Each named move below is a turn or a mirror, shown by a few rows before and after it. Which moves, in which order, take the first row of each later pair to the second? The first pair is answered.
F:
[ -3   6  -4  19  -2  10  15 -14  -3   8  11  -6  -7 -23 -20   2  -3   0
  -3  -2  -2 -18]  ->  [  1 -12   3  -2  -2   6  21  -7  -8   6  20  -2  -9 -20 -20  -7   6  -7
 -16  -4  -9  -6]
[ -7 -10   9 -19   3   1  10   0  -6  -2  10  10  -6   2   1   4   9  -3
  -3  -7  -6   7]  ->  [ -9  12  -3  12   4   4   0 -11   2   2  -2   2  -4  -3  -1  16  -4   6
  14  -3   4 -12]
[  5  14 -15  14  -8   8  -3  -4  -2  -3  11  -3   7 -10 -13  -4   6  -1
  -4  -6   3   1]  ->  [  6   4 -11   3  -8   7   2   1  -5  -6  14   0   5  -8 -11 -10  10  -4
 -11  -8   1   8]
[ -7 -13  -2 -15   1   5   9   5  -7   5   6   8   7  -2   0   3   2  -3
 -14  -4  -6  15]  ->  [-10   9 -13  16   1   8  -2  -6   3   8  -8  -1  10  -7   0  13 -11   6
   5   1   3  -3]
K:
[  6  -9   3 -23   0  -4   0   0   5   7   6  -5   9  -4 -11  -8   9  -8
 -12   0  -9  -3]  ->  [  1  -2   8 -29   6  -6  -6   0   8   7   1  -6   8   2  13  -3   5   0
  -2   8  -1   3]
[ 10  -7  -2  -1  -9  -3  -5  13  -3  -4   4  -3   6  -2 -21 -24   8 -13
 -20  -4  -8   9]  ->  [  4  -3  10 -15  -1  -8 -11  17  -1  -2  -2  -5   5  10  13 -21   4  -4
 -10   7   2  24]
[  9  16  -4  19  -7 -15 -25  10  -4  14  -6  -4  15  -2  -3 -13  14 -11
  -4 -15  -4  -2]  ->  [ 10  13   0   9  -6 -16 -24  14  -7  14  -2  -3  15   2   0 -16  16 -12
  -8 -16  -6   4]
[ -2  -4  -8  -6  11  18  27  -8  -8  -7   8  11 -10   0  16  20  11   5
   5 -18  -8 -13]  ->  [ -2  -6  -7  -7  10  18  27  -5 -11  -6   9  11 -11  -1  14  19  12   4
   2 -17  -9 -13]
U:
[ 5  9 -4 11 -2  1 -7 -2  3  1 -8 -3 -1 -4 -3  1 -4  3  4  3  5 -3]  ->  [ 1  7  2  0  1 -1 -8  2  2  2 -8 -1 -1  2 11  0 -1  5  6  8  5  6]
[-11  -9  16 -11   9  -4  -4  -1  -2  -1   1   3   5  10  16  -3   0   6
   1  11   7  10]  ->  [-12 -12   3   3   8   7   8 -15  -3  -4   0   9   0  -1 -10  14  -4   7
   1  -1  -2 -12]
[ -2  -9  -5   4   0   0   0  -1   0  -2   4   5   0  -3 -16  -4   2   0
  -8  -5  -9  -3]  ->  [ -1  -7   0   0   0  -7  -8   7   0  -1   3   0   5   3  -6 -15   1  -2
  -9   0  -5   5]
Then:
(2 to 4 moves a pair)
[  7  -2  14 -32 -10  -9   2   2 -12   5   0  -9  -1   0  -3 -24  24 -11
 -31   4  -6  17]  ->  [  2   8  -7   2  -4  10  16 -31  -8   0  -8   1 -12 -12 -30  18  11  -1
 -15 -10 -12 -26]
U K U
[ -6  -9   3 -21  -5  -5  12   3 -11   0   7  17  -1  -4  -8  -4   4  -5
 -12  -7  -5  11]  ->  [-12  -3  -1 -13   3   1  16 -11  -9  -2   2  22  -7  -4  -1  14  -4   6
  -1  -6  -5   1]
U U K U
[ -5 -10  -5   0  -9   8  16 -10  -6   6  12   4  -3   5 -25   6  12  -7
  -8  -6  -7  -8]  ->  [ -5  12   6   6  -9  -5 -10  -1   5  12  -1 -13   6  18  12  -9   3   1
   5  18  13   8]
U K K
[  3 -10  10 -10  -4   9   9   7 -11  11  -4  15   2 -18  -8   0   9   0
 -13 -17   5   7]  ->  [ -2  -8   9  -7   0  14  12   1 -10  10  -7  21  -1 -19  -7   9   7   6
  -9 -18   5   2]
U K U
[ -3  -7   5 -21  14   0   2  -9   2 -10  -3  24   0  24  16   9   9   3
   1 -19   5   6]  ->  [  3 -12  -4 -13   6   2   6 -10   0 -14   4  25  -1  15 -11   8  13  -4
  -9 -29  -4  -4]
F K F
